data =
[[ -4.3   4.1 -46.0 -16.6 -12.7]
 [-10.7  29.9 -23.7  30.7  18.1]
 [  6.5  32.6 -18.7  19.7  29.1]
 [ -6.2 -22.6  46.1   2.2 -11.8]
 [ -4.0  22.3 -49.2   3.3   6.9]
 [-26.4 -25.9  28.6   9.6 -24.6]
 [ 37.4   4.0  20.7 -16.2  18.8]
 [-36.7 -10.5  14.5  26.6 -16.1]]
data[0][0]	-4.3
data[2]	[6.5, 32.6, -18.7, 19.7, 29.1]
data[:, 2]	[-46.0, -23.7, -18.7, 46.1, -49.2, 28.6, 20.7, 14.5]
data[7]	[-36.7, -10.5, 14.5, 26.6, -16.1]
data[7][0]	-36.7
data[3][2]	46.1
data[6][3]	-16.2
data[2][0]	6.5
data[5]	[-26.4, -25.9, 28.6, 9.6, -24.6]
data[0][4]	-12.7
data[:, 3]	[-16.6, 30.7, 19.7, 2.2, 3.3, 9.6, -16.2, 26.6]
data[2][1]	32.6
data[:, 1]	[4.1, 29.9, 32.6, -22.6, 22.3, -25.9, 4.0, -10.5]
data[1][2]	-23.7
data[6][1]	4.0
data[4][4]	6.9
data[7][3]	26.6
data[5][4]	-24.6
data[2][4]	29.1
data[7][1]	-10.5
data[6][2]	20.7
data[1]	[-10.7, 29.9, -23.7, 30.7, 18.1]
data[0][2]	-46.0
data[1][4]	18.1
data[0][3]	-16.6
data[3]	[-6.2, -22.6, 46.1, 2.2, -11.8]
data[3][3]	2.2

M = [ -4.1 -28.9  -7.5  56.2  29.9   8.4 -35.4  19.6]
M[0]	-4.1
M[2]	-7.5
M[5]	8.4
M[4]	29.9
M[3]	56.2
M[1]	-28.9
M[6]	-35.4

arr =
array([[ 0.756,  0.630,  0.148, -0.984,  0.850,  0.944,  2.256],
       [-1.006, -1.225,  0.407, -1.587, -0.218, -1.128,  0.953],
       [-0.226,  1.153,  0.383,  0.670, -1.378, -1.127, -0.768],
       [ 1.319,  0.408, -1.596,  0.536,  0.131, -0.860,  0.828],
       [-1.122, -0.772, -1.089, -0.434, -0.395, -0.830,  0.762],
       [-1.080, -0.573, -0.472,  1.153, -0.481, -1.125, -2.293],
       [-1.199, -1.143,  1.272,  0.087,  0.829,  0.589,  0.196],
       [ 0.732, -0.591, -1.319,  1.694,  0.679,  1.674,  0.606],
       [-0.539, -0.830, -0.088,  1.121, -0.831,  0.716,  0.400],
       [-0.453,  0.866,  1.506, -0.236,  0.021,  0.825, -1.182],
       [-0.983,  2.230, -1.182, -2.047, -0.386, -0.316, -0.616],
       [ 2.003, -0.161,  0.741, -0.252, -1.083, -1.547,  0.256],
       [ 1.348, -1.777,  1.902, -0.594,  0.890, -0.569, -1.227],
       [ 0.572, -0.596, -1.824, -1.124, -1.809,  0.349, -1.218],
       [-0.356,  1.346,  1.161, -1.128, -1.186,  1.453,  1.505]])
Indices start at 0.
(0, 0) -> 0.756
(8, 5) -> 0.716
(8, 3) -> 1.121
(1, 0) -> -1.006
(10, 5) -> -0.316
(10, 4) -> -0.386
(3, 0) -> 1.319
(5, 2) -> -0.472
(4, 1) -> -0.772
(5, 5) -> -1.125
(13, 0) -> 0.572
(10, 1) -> 2.230
(3, 6) -> 0.828
(9, 3) -> -0.236
(14, 3) -> -1.128
(0, 2) -> 0.148
(1, 5) -> -1.128
(1, 3) -> -1.587
(8, 1) -> -0.830
(12, 0) -> 1.348
(12, 4) -> 0.890
(3, 5) -> -0.860
(4, 4) -> -0.395
(11, 3) -> -0.252
(5, 1) -> -0.573
(2, 5) -> -1.127
(6, 3) -> 0.087
(8, 4) -> -0.831
(2, 1) -> 1.153
(0, 3) -> -0.984
(12, 2) -> 1.902
(4, 0) -> -1.122
(6, 0) -> -1.199

B =
[[ 19  16 -14  22  15  21 -11 -17  20  39  -5  17  -4]
 [-14  40   8   0  10 -16   2  -2   3   5   1   4   1]
 [ 34   3   1   7   1  -2  11   2   1   4   7   9   7]
 [ 44 -18  -2   0   3   3  11   4   1  -3   5   9   5]
 [  7   0 -17 -12   4   1  -7 -14  -2  46   2  -8   2]
 [ -8  16  15 -27  41  -9   2  14  23  -5 -14 -29 -19]]
B[0, 0] = 19
B[2, 1] = 3
B[1] = [-14, 40, 8, 0, 10, -16, 2, -2, 3, 5, 1, 4, 1]
B[1, 4] = 10
B[:, 1] = [16, 40, 3, -18, 0, 16]
B[3, 7] = 4
B[4, 3] = -12
B[4, 0] = 7
B[0, 9] = 39
B[3, 5] = 3
B[:, 3] = [22, 0, 7, 0, -12, -27]
B[4, 4] = 4
B[4] = [7, 0, -17, -12, 4, 1, -7, -14, -2, 46, 2, -8, 2]
B[0, 4] = 15
B[1, 1] = 40
B[0, 10] = -5
B[:, 7] = [-17, -2, 2, 4, -14, 14]
B[1, 0] = -14
B[4, 6] = -7
B[2, 8] = 1
B[:, 4] = [15, 10, 1, 3, 4, 41]
B[:, 5] = [21, -16, -2, 3, 1, -9]
B[3, 2] = -2
B[5, 9] = -5
B[5, 7] = 14
B[3, 9] = -3
B[5, 6] = 2
B[0] = [19, 16, -14, 22, 15, 21, -11, -17, 20, 39, -5, 17, -4]
B[1, 11] = 4

x =
[[187 179 167 143 164 171 179 170 160 178 145 163 157 167]
 [205 219 151  71 177 191 227 168 125 217  83 101 153 163]
 [200 186 173 131 155 171 173 166 155 188 119 167 150 171]
 [183 179 172 146 157 164 167 166 158 175 140 168 161 174]
 [219 220 188  82 128 166 158 145 126 215  32 161 143 192]
 [172 183 167 142 162 162 175 165 150 174 140 151 171 177]
 [205 197 160 106 170 184 203 171 146 200 114 138 148 162]
 [194 211 153  88 174 184 217 168 130 206  98 110 160 167]
 [176 194 162 122 167 169 190 165 141 184 125 131 172 176]
 [178 180 164 142 168 168 182 170 156 175 148 153 165 170]
 [176 177 164 147 167 167 179 170 158 173 153 156 166 170]
 [174 197 170 123 155 161 174 158 136 183 110 138 173 186]
 [226 200 175 102 151 182 181 163 148 209  83 165 131 167]
 [240 210 166  79 161 194 205 168 142 223  72 148 124 158]
 [215 201 181 108 142 172 166 157 144 203  78 168 141 177]
 [206 214 153  80 176 190 223 169 132 214  91 111 151 162]]
Indices start at 0.
(0, 0) -> 187
(0, 1) -> 179
(11, 10) -> 110
(4, 2) -> 188
(9, 0) -> 178
(4, 6) -> 158
(8, 0) -> 176
(3, 3) -> 146
(8, 9) -> 184
(14, 10) -> 78
(1, 6) -> 227
(3, 5) -> 164
(8, 8) -> 141
(15, 8) -> 132
(9, 10) -> 148
(13, 6) -> 205
(6, 13) -> 162
(7, 11) -> 110
(10, 4) -> 167
(9, 12) -> 165
(4, 11) -> 161
(14, 5) -> 172
(13, 4) -> 161
(13, 8) -> 142
(10, 10) -> 153
(12, 0) -> 226
(10, 0) -> 176
(4, 1) -> 220
(6, 10) -> 114
(7, 8) -> 130
(5, 4) -> 162
(0, 2) -> 167
(12, 1) -> 200
(6, 4) -> 170
(13, 9) -> 223
(3, 8) -> 158
